Each path is a new rotation, seen through one point. The rows after it are directions, each followed by how far the rotation turns it, in degrees per step (0 if it stays put).
Each turn is a multiple of 5 degrees from 10 to 175, or 0.
Each row of a path follows its step; steps can be skipped.
Path 1:
step 0: [13 1 21 -25 -22 -3 49 -33 -4 7 22 -18 17 24 -12 34 8 38 9 -2 0 -29 -9 27 12 6 -36 1 -29 -7 -16 12 -8 -12 7 -21 16]
step 1: [19 -28 -32 -28 -22 16 -21 -40 33 -11 33 5 -29 12 -11 -16 24 -11 -5 5 -12 -30 10 -6 29 -10 0 11 12 3 -3 -20 -9 -2 -1 -36 -22]
step 2: [15 -15 -6 -19 1 -2 4 -26 5 -8 -29 -24 -24 43 23 24 -53 4 12 7 33 -2 28 18 13 -31 -17 -15 -8 21 -5 9 -4 3 1 -29 15]
step 3: [-33 9 -19 7 -23 10 -5 -48 -17 -18 16 10 21 22 -2 4 2 5 -5 12 -25 9 16 31 33 -17 42 13 -39 2 -15 19 -10 -4 5 -21 -13]
step 4: [-14 -9 -28 -24 1 26 7 -6 11 -4 19 -27 -6 11 24 30 -7 -5 19 17 4 -8 2 -3 15 8 -7 -37 13 -16 -43 -5 -60 -33 -11 -5 7]
step 5: [8 7 16 -19 10 2 -14 -39 16 -18 -2 -28 15 35 16 5 21 5 31 2 9 -2 -9 3 38 11 -28 31 -25 -9 8 21 2 -24 43 -11 -21]
step 6: [16 -4 -25 -15 -7 -25 -8 4 -13 -4 17 -3 -38 27 -13 23 5 -16 -33 21 -10 14 14 18 26 4 -7 -7 -14 -12 10 -27 -47 2 25 -45 -8]
step 7: [-1 -11 -42 -28 -13 5 16 -3 32 -6 -22 4 6 15 20 18 -25 -13 6 27 38 13 30 -12 39 0 13 13 -24 -29 14 31 8 -10 -10 1 -3]
step 8: [-2 0 8 -26 4 3 -9 2 -3 -41 9 -6 23 19 43 1 0 -42 -6 -18 -32 11 12 27 1 -16 30 -11 -38 0 7 6 -39 -12 25 -2 4]
step 9: [-6 12 -9 -14 11 13 19 9 18 27 39 -18 14 12 -19 29 -4 -2 -18 1 19 3 28 -6 -1 23 -7 -7 -39 -34 -37 14 -10 -36 33 -5 8]
Directions:
[1 2 -4 3 -7 -1 3 -3 2 7 -4 1 14 8 6 -8 4 11 7 5 13 3 -4 -2 2 -4 -10 0 -20 -5 -2 -6 11 4 -3 8 0] : 155
[5 -6 -6 2 -2 11 15 2 -1 -8 -8 12 -6 -5 2 -10 2 0 3 -7 5 -5 -2 -4 8 17 4 -4 0 -8 -9 -1 -3 4 -5 -6 -7] : 120
[-8 -6 -7 -3 0 9 -13 3 6 11 3 3 -3 3 7 9 -5 7 -3 1 -1 -1 15 -12 -3 9 -3 -2 6 -4 -1 -13 5 -5 -9 4 -7] : 135
[1 -3 -2 4 -3 -17 -4 0 2 -1 -3 -2 0 2 5 -2 -9 0 -4 -8 -7 -1 -8 -17 -3 -5 -2 -8 -5 -2 -8 -12 -18 7 -2 -3 7] : 160
[3 -9 -6 -6 0 5 2 3 -2 -5 -6 12 7 -2 -2 0 -12 0 4 7 -3 -4 3 1 -8 -12 7 10 3 -5 -6 -11 6 0 17 -3 9] : 65
[-7 0 -6 4 -4 9 6 1 4 -14 -10 -4 9 1 -3 7 -2 8 -6 3 -11 8 4 1 3 1 11 -10 -3 7 4 4 -4 4 -5 16 7] : 80
Path 2:
step 0: [-24 -8 -30 -20 -20 -11 -1 11 2 -21 18 0 5 15 -22 2 8 17 3 5 -9 1 -11 -9 39 -18 -11 39 36 -21 19 5 -37 -36 28 0 16]
step 1: [-16 -14 -24 1 -23 5 -5 4 -19 8 6 -1 -12 11 31 -7 1 4 26 -7 -35 -9 -32 14 -23 20 43 2 22 -7 17 -18 8 33 -5 -32 -36]
step 2: [-11 -21 -12 -14 22 -35 -20 4 8 8 -1 -15 -15 10 4 18 -13 -20 1 43 -2 -9 1 17 12 -11 -16 -1 -47 32 10 9 -5 18 53 -10 -6]
step 3: [-28 -1 -11 -10 -20 21 -14 -20 -11 3 -8 7 23 14 -6 38 -27 -9 -41 -48 -4 -16 11 14 -18 -30 16 22 -7 6 29 -18 8 -16 2 9 18]
step 4: [-43 20 -6 11 0 -4 -9 -2 -37 -4 26 19 21 -4 8 -31 52 10 -4 9 19 -7 -12 41 -4 -1 3 -2 -30 -18 -11 26 1 5 -5 -13 4]
step 5: [10 -11 -14 -17 10 1 -10 27 1 -25 14 14 -9 -3 -37 -23 -19 -34 1 15 -14 -44 20 40 -19 23 -16 -10 38 7 17 -2 -2 5 5 16 9]
step 6: [-47 10 -5 -10 12 18 -1 0 -13 21 0 -33 -11 -10 -20 8 -11 41 18 0 -21 -24 -28 -19 10 -24 -18 4 33 -15 -4 0 22 -12 34 -15 15]
step 7: [-7 -23 -19 9 -23 -13 3 6 -17 -6 10 33 -6 -4 9 2 26 -30 11 14 -1 17 -16 -9 8 13 37 32 11 -15 36 -13 -5 -26 45 -20 -22]
step 8: [-23 -43 -3 13 38 -26 -13 -1 6 4 6 -15 14 -9 -17 16 -11 -5 6 -10 -32 -12 -16 24 -25 -1 23 -3 -25 19 8 -7 12 51 -10 -17 -22]
step 9: [-17 20 -6 -35 13 5 -4 -33 25 3 -6 -6 5 11 -7 -8 -7 -11 -36 -1 13 -26 10 20 20 -25 22 0 -34 11 10 24 5 -26 49 11 0]
Directions:
[14 -7 3 11 -12 2 -5 -3 -2 -4 -3 6 -7 9 -5 -7 -10 -3 -6 -15 0 -7 -5 3 -12 0 3 -2 7 0 6 -8 -2 -3 4 8 -5] : 160
[8 -5 10 -4 4 -1 3 3 -16 -6 2 -7 1 -3 -6 6 -5 -9 5 3 9 -2 4 3 11 4 -2 3 -8 -16 8 -6 -12 5 2 4 -2] : 140
[3 -5 4 2 -11 8 -8 -1 -2 3 -1 2 -3 -18 0 3 13 3 -4 -1 -5 -1 3 7 -1 -5 1 13 1 -1 -10 -2 -15 -5 -4 -11 -8] : 110
[1 2 5 -12 -5 18 9 0 4 7 1 6 -1 -1 6 5 1 -11 -5 3 1 -1 10 4 4 9 17 -8 10 6 10 -1 0 -2 1 0 0] : 175
[-1 5 13 4 11 -6 -2 0 7 1 8 5 10 1 7 8 -2 -7 -9 -10 -6 0 2 7 -11 -3 6 -4 -18 -4 -2 2 -5 -10 1 2 3] : 65
Path 3:
step 0: [-16 11 -4 -32 7 -16 -50 9 -15 38 -25 25 5 25 -34 -24 -25 16 11 -18 2 4 12 -12 -8 25 5 26 -23 -6 -8 2 21 0 -17 29 16]
step 1: [10 -10 -5 -6 -26 13 36 12 7 -3 8 -5 -17 23 -40 -2 7 12 -29 0 28 -4 -10 -8 19 -1 -13 -34 -5 -62 11 17 7 -1 -35 30 2]
step 2: [55 -16 39 -24 19 -6 -13 -1 6 24 -5 11 -3 30 22 4 -43 13 -6 -7 14 23 -3 -12 2 7 -30 3 6 13 -30 -3 16 -30 -5 33 3]
step 3: [-2 -7 33 -14 -4 -29 -14 33 33 8 9 7 -4 30 -49 7 44 1 -6 -56 13 -14 11 -13 -14 -3 9 -11 6 -6 13 2 -8 1 -18 3 20]
step 4: [49 14 -9 -6 10 -12 19 25 -6 17 39 -8 -48 26 6 9 -40 26 -20 7 9 29 -15 12 -2 12 17 -19 18 3 23 23 1 13 -5 2 10]
step 5: [10 -29 37 -15 2 -32 -34 18 -18 8 -6 -20 12 20 -11 31 -2 32 27 -15 21 -15 11 -17 46 -5 -13 -7 23 13 19 -19 -3 13 14 1 -27]
step 6: [6 3 2 -28 -12 -16 6 -20 14 -33 14 -10 -45 7 12 -15 33 20 -33 -30 -4 23 -9 -4 -10 -22 -8 5 50 20 21 31 -7 16 -7 1 0]
step 7: [5 -8 -4 -29 14 -2 -32 23 8 6 8 -16 4 7 -2 22 -28 48 6 16 -4 -47 -20 30 -20 31 12 1 25 32 -6 25 -13 2 15 -17 -22]
step 8: [-21 -9 -22 -21 -8 -42 -26 -7 -12 -13 0 5 -2 1 -46 -28 11 19 1 2 -26 16 -18 -1 46 -7 -1 36 10 1 35 11 -22 21 -9 24 -17]
step 9: [-20 0 -17 -41 -45 17 -3 5 -15 -30 -9 -17 -4 21 4 8 -26 8 -18 28 12 -1 -18 12 -25 -12 -33 -20 33 -7 -11 41 16 -6 8 22 -21]
Directions:
[8 4 -6 7 0 9 4 -8 19 10 1 -11 -2 6 -4 9 -5 0 7 11 -2 -3 8 -1 -1 0 2 8 12 -3 -3 0 -6 0 7 10 -2] : 135
[-8 2 -6 -6 -10 2 -7 2 4 8 -4 1 -8 -3 2 -3 7 -7 10 -8 10 5 5 -8 -18 -4 -7 -1 0 4 3 12 5 7 9 2 6] : 120
[0 3 6 -6 4 3 -2 -2 15 6 6 -2 10 -1 -6 -7 2 7 -10 -6 -8 -1 -8 2 -11 -4 5 3 -2 8 -5 -1 -4 -7 7 -15 13] : 95
Path 4:
step 0: [6 19 3 -15 43 16 -11 -5 -4 19 -5 0 -33 4 1 -30 22 -29 -4 -4 -28 -9 -53 10 -23 -10 24 0 3 -11 0 -9 -42 0 3 22 28]
step 1: [13 -30 4 -2 6 10 1 42 5 -4 -12 19 0 1 -7 13 14 3 -16 33 -2 8 -41 -5 -36 6 8 -9 -25 43 -7 9 15 -17 -23 23 -49]
step 2: [27 -9 37 11 -5 -25 47 -13 31 -8 3 11 31 -4 0 15 6 12 -11 -22 30 10 -9 17 -12 49 -20 0 -17 -33 -19 22 1 -20 -3 11 5]
step 3: [3 6 -24 7 26 6 0 -44 -8 11 15 9 4 15 18 5 8 33 -42 -13 9 -1 15 -20 -23 3 34 -20 -3 6 -25 7 -28 19 -7 8 55]
step 4: [-33 -1 -7 11 19 2 15 1 -11 -27 -35 -1 -2 -23 -11 -15 -24 6 -19 45 -27 -11 19 4 -26 3 55 -8 8 7 -5 23 36 -4 -4 -15 -15]
step 5: [9 -8 15 8 30 -32 28 4 -8 -16 -14 -30 -23 -35 -17 -21 -19 9 9 -19 -16 -3 -29 33 -25 19 -28 -4 14 -11 7 -22 -25 -23 36 -2 -2]
step 6: [11 -26 -11 -16 4 9 -24 11 -1 -7 6 1 -26 -22 8 30 29 37 -19 -7 15 -15 -45 0 30 2 16 -11 6 39 -24 -1 -49 -11 1 2 8]
step 7: [9 -13 24 -14 -11 4 3 -1 22 25 -23 17 10 -23 -24 32 -24 1 -16 1 28 -27 -7 -17 -13 -3 19 37 -2 -1 -43 43 30 0 -9 -26 -16]
step 8: [10 18 -9 25 44 -11 3 4 31 -6 -7 3 28 9 -33 1 -27 -3 -21 -21 2 -12 13 6 -22 2 -4 39 -9 -24 -9 -23 -17 19 23 27 42]
step 9: [-10 8 -11 -4 38 21 -28 -11 32 -49 2 11 -34 18 7 9 16 -1 -9 20 -11 0 17 23 -17 14 18 -14 -8 60 -8 -23 2 3 4 -9 9]
Directions:
[7 -1 3 -9 0 4 1 0 -11 3 2 0 8 -7 5 -5 -17 -6 5 -4 0 1 -5 3 -9 7 -6 4 -2 -4 6 -5 -16 11 -3 0 14] : 135
[0 9 -5 5 -4 -5 -3 4 -1 -1 -5 -2 -18 -2 10 -1 -3 6 11 7 6 -12 -19 6 -3 -1 -4 -4 5 -2 8 5 2 6 -1 7 -4] : 70
[-9 6 2 12 -3 -3 -7 -2 2 -4 -7 1 -1 12 -1 -15 -15 -1 3 -7 -6 1 -2 -5 -1 -11 11 7 -10 2 -5 11 -5 -3 3 1 4] : 85
[-3 -9 5 -5 1 0 -4 0 -10 4 4 -1 -3 -4 -8 -12 13 0 10 -5 -8 -9 -4 5 0 2 3 5 -2 3 0 -1 -14 -9 -5 0 -18] : 70
[-4 11 -8 -6 2 -8 -3 -12 -3 5 5 9 5 0 -3 -2 -3 2 -13 -1 9 -3 5 15 2 -2 8 7 0 -5 4 2 0 13 3 2 -13] : 80
